[[119 121 128 133 134 137 121 134 137 144 147]
 [124 143 101 120 137 144 104 143 114 128 134]
 [140 127 124 137 134 143 123 138 124 128 124]
 [151 143 134 144 125 119 138 118 128 104 117]
 [116 128 138 136 128 117 131 120 147 138 150]
 [122 125 129 134 132 132 124 131 137 138 144]
 [152 124 137 147 129 134 137 129 130 120 121]
 [131 146 129 136 125 112 131 116 135 116 133]
 [120 121 129 134 122 137 122 134 138 144 146]
 [135 116 137 142 131 137 132 132 137 137 136]] ⇒ 136

[[138 112 114 131 149 111 114]
 [138 146 114 127 149 115 114]
 [138 111 148 127 103 118 126]
 [140 146 102 130 149 109 114]
 [140 137 113 127 149 116 114]
 [131 146 114 127 149 115 114]
 [138 146 145 127 101 103 114]
 [138 146 114 127 149 115 112]
 [139 146 101 127 149 115 112]
 [138 146 114 127 149 115 114]
 [138 146 123 127 128 118 126]
 [123 146 148 131 124 107 114]] ⇒ 114

[[145 136 139 121 138 113 142 137]
 [128 126 141 134 134 151 114 139]
 [135 130 140 126 135 131 126 137]
 [119 127 124 140 125 146 122 125]
 [132 128 143 131 135 144 118 140]
 [145 136 141 122 139 116 141 139]
 [133 127 144 127 136 141 118 141]
 [133 134 117 124 125 104 148 119]
 [122 129 110 129 120 115 139 114]] ⇒ 114

[[116 114 111 151 135 130]
 [138 137 132 123 135 124]
 [116 129 123 137 131 129]
 [123 126 121 132 133 128]
 [122 108 127 147 122 129]
 [122 127 115 131 113 130]
 [125 138 118 123 131 129]
 [122 133 115 126 130 127]
 [108 117 106 141 119 132]] ⇒ 132

[[151 129 127 127 121 129 111 131 129]
 [152 131 126 130 126 131 104 130 125]
 [124 139 140 137 114 137 132 122 125]
 [153 129 127 131 124 129 103 133 123]
 [154 130 126 132 125 129 102 132 121]
 [125 126 151 130 136 141 130 130 142]
 [149 133 128 124 126 131 110 132 127]
 [122 142 138 126 119 133 131 122 119]
 [118 125 144 124 127 137 125 117 140]
 [153 130 127 132 126 129 103 132 120]
 [118 125 144 124 128 136 125 117 139]] ⇒ 139

[[126 125 100 137 126 126]
 [138 120 117 118 114 106]
 [126 124 101 136 124 122]
 [125 122 128 106 120 130]
 [115 124  98 139 125 131]
 [139 121 115 120 115 112]
 [126 128 103 134 132 129]
 [115 124  98 140 124 130]] ⇒ 130
---
[155 124 132 131 136 113 113] => 113, 155

[[141 134 117 126 116 101 157]
 [141 131 117 128 116  99 153]] => 157, 141

[[109 128 143 122 120]
 [130 102 143 118 123]] => 120, 130

[131 146 141 151] => 151, 131

[[132 138 137 115 150  98 145]
 [115 100 117 127 115 131 102]] => 145, 115

[[156 121 121 119 121 115 110]
 [128 114 126 131 122 139 126]] => 110, 128
---
[[127 129 129 128  99]
 [138 115 138 122 119]] ==> 128

[118 154 147 131 144] ==> 131

[152 112 128 111 139] ==> 111

[106 137 113 107 134] ==> 107

[131 115 119 101 137] ==> 101

[[123 140 118 112 122]
 [133 103 123 128 135]] ==> 112

[128 124 103 136 131] ==> 136
---
array([[125, 146, 158, 138, 114, 145],
       [131, 151, 109, 135, 127, 129],
       [127, 157, 133, 137, 126, 121]]) | 138

array([[153, 113, 110, 144, 117, 113, 138],
       [124, 123, 110, 123, 110, 127, 120],
       [132, 143, 135, 106, 117, 124, 130]]) | 117

array([[137, 127, 116, 106],
       [139, 140, 121, 108],
       [126, 125, 140, 131]]) | 127

array([[142, 151, 136, 144],
       [139, 144, 136, 144],
       [139, 144, 136, 144]]) | 151

array([[109, 131, 146, 155, 143],
       [101, 140, 118, 147, 157],
       [ 98, 121, 156, 115, 102]]) | 146

array([[107, 139, 139, 151, 122],
       [117, 113, 112, 144, 138],
       [132, 125, 112, 118, 152]]) | 139

array([[129, 146, 125, 139, 115, 131],
       [126, 106, 101,  99, 104, 108],
       [142, 146, 147, 153, 156, 135]]) | 139

array([[147, 135, 133, 150, 129, 141],
       [149, 129, 125, 131, 120, 151],
       [107, 140, 140, 114, 122, 107]]) | 150

array([[119, 145, 118, 152, 149],
       [112, 136, 132, 155, 124],
       [121, 118, 113, 119, 127]]) | 118
---
[151 122 143 116 145 142 112] Answer: 112
[105 117 101 114] Answer: 114
[116 142 146 107 138 101] Answer: 101
[136  99 113 120 113] Answer: 113
[132 154 133 158 138 143] Answer: 143
[114 110 150 132 144 123] Answer: 123
---
[119, 137, 143, 144, 153] ans = 137
[140, 136, 135, 106, 142, 122] ans = 122
[154, 131, 129, 140] ans = 131
[137, 139, 112, 150, 127] ans = 127
[[155, 113, 112, 129, 122], [127, 123, 127, 115, 124]] ans = 113
[121, 135, 113, 152, 123, 103] ans = 113
---
[144 114 137 100 117 114 140] ans = 144
[126 157 117 124] ans = 126
[124 105 113 122 148 145 125] ans = 124
[119 137 136 101 107 157 132] ans = 119
[101 100 118 113 106 128 128] ans = 101
[133 121 124 129 142 118  98] ans = 133
[138 116 133  99 101 112] ans = 138
---
[[128 134 114 111 107]
 [130 139 108 102 120]
 [138 122 125 130 153]] yields 125

[[115 137 138 128 116 125]
 [123 118 122 133 102 122]
 [119 136 135 131 113 128]] yields 135

[[139 118 122 113 123 118]
 [152 130 158 144 100 111]
 [114 150 138 129 120 126]] yields 138

[[134 121 149 150 125]
 [110 148 131 124 145]
 [121 130 120  99 131]] yields 120

[[151 115 139 119 127 126]
 [115 128 135 141 127 123]
 [136 127 127 131 127 121]] yields 127

[[149 129 119 129 137]
 [146 141 121 125 133]
 [136 137 150 125 128]] yields 150

[[129 126 128 130 123]
 [143 152 119 115 137]
 [149 132 114 117 150]] yields 114

[[133 139 121 105 133 124 141]
 [140 120 131 116 125 125 125]
 [113 136 129 144 133 130 130]] yields 129

[[125 139 120 147]
 [103 130 114 125]
 [102 126 113 109]] yields 113

[[125 139 129 138 104]
 [126 117 112 108 120]
 [128 127 120 121 138]] yields 120
---
[[126 118 140  99 129 131]
 [149 128 137 129 127 130]]: 127

[[148 144 118 155 145 126 136]
 [128 127 123 130 128 127 130]]: 127

[[118 124 123 124 126]
 [124 151 141 108 105]]: 108

[[130 110 107  98 132 132]
 [131 110 130 122 110 147]]: 110

[[127 136 102 120 124 102 138]
 [121 138 109 113 124 107 141]]: 107

[[135 121 106 135]
 [127 137 104 126]]: 104

[[118 141 128 131 145 110]
 [114 136 131 132 138 105]]: 138

[[115 127 117 103 126 110 143]
 [118 124 121 129 128 140 139]]: 140

[[148 117 116 157]
 [157 116 124 147]]: 124
---
[[138 114 143 139]
 [132 131 104 122]
 [132 129 133 125]] Answer: 129

[[103 148 133 133 132 133]
 [117 157 112 112 115 112]
 [150 111 121 121 122 121]] Answer: 121

[[139 105 104 108 137 110]
 [147 123 123 123 142 123]
 [121 150 151 146 122 145]] Answer: 146

[[150 129 127 130 103 113]
 [123 132 127 118 137 129]
 [136 130 133 122 114 120]] Answer: 122

[[120 124 124 140 156 128 136]
 [114 130 127 134 109 115 130]
 [132 153 103 121 111 124 134]] Answer: 111

[[132 135 149 134]
 [132 134 146 133]
 [132 135 142 134]] Answer: 135

[[110 128 119 140 134]
 [141 137 130 125 116]
 [107 109 121 144 146]] Answer: 121

[[133 113 136 143 124]
 [131 120 143 138 120]
 [127 136 119 148 156]] Answer: 119
---
140  137  155  153  127  149  115 result: 149

118   99  120  104  108 result: 108

117  120  113  150  102  126  138 result: 126

113  149  100  142 result: 113

112   99  114  118 result: 112

130  138  132  140   99 result: 132

138  117  140  149  109  123 result: 138

139  136  117  103  138  129  127
127  140  127  119  135  143  145
result: 140

133  130  152  117  125  140  122 result: 133

127  154  123  122 result: 123
---
Input:
[[147 108 129 129 110]
 [141  98 124 115 130]]
Output: 115

Input:
[[116 122 139 129 132 125]
 [122 121 139 130 131 125]
 [146 125 124 128 127 152]]
Output: 131

Input:
[[135 131 125 130 132]
 [136 137 151 116 135]]
Output: 116

Input:
[[140 129 136 110 109 149 133]
 [141 148 108 133 110 123 115]
 [111 134 151 144 137 103 154]]
Output: 123

Input:
[[129 132 134 134 131 128]
 [124 132 128 132 154 125]]
Output: 154

Input:
[[127 118 115 143]
 [145 111 115 106]
 [126 129 120 136]]
Output: 115

Input:
[[120 141 129 103 129 138]
 [153 123 115 123 115 105]
 [138 113 130 141 130 133]]
Output: 115
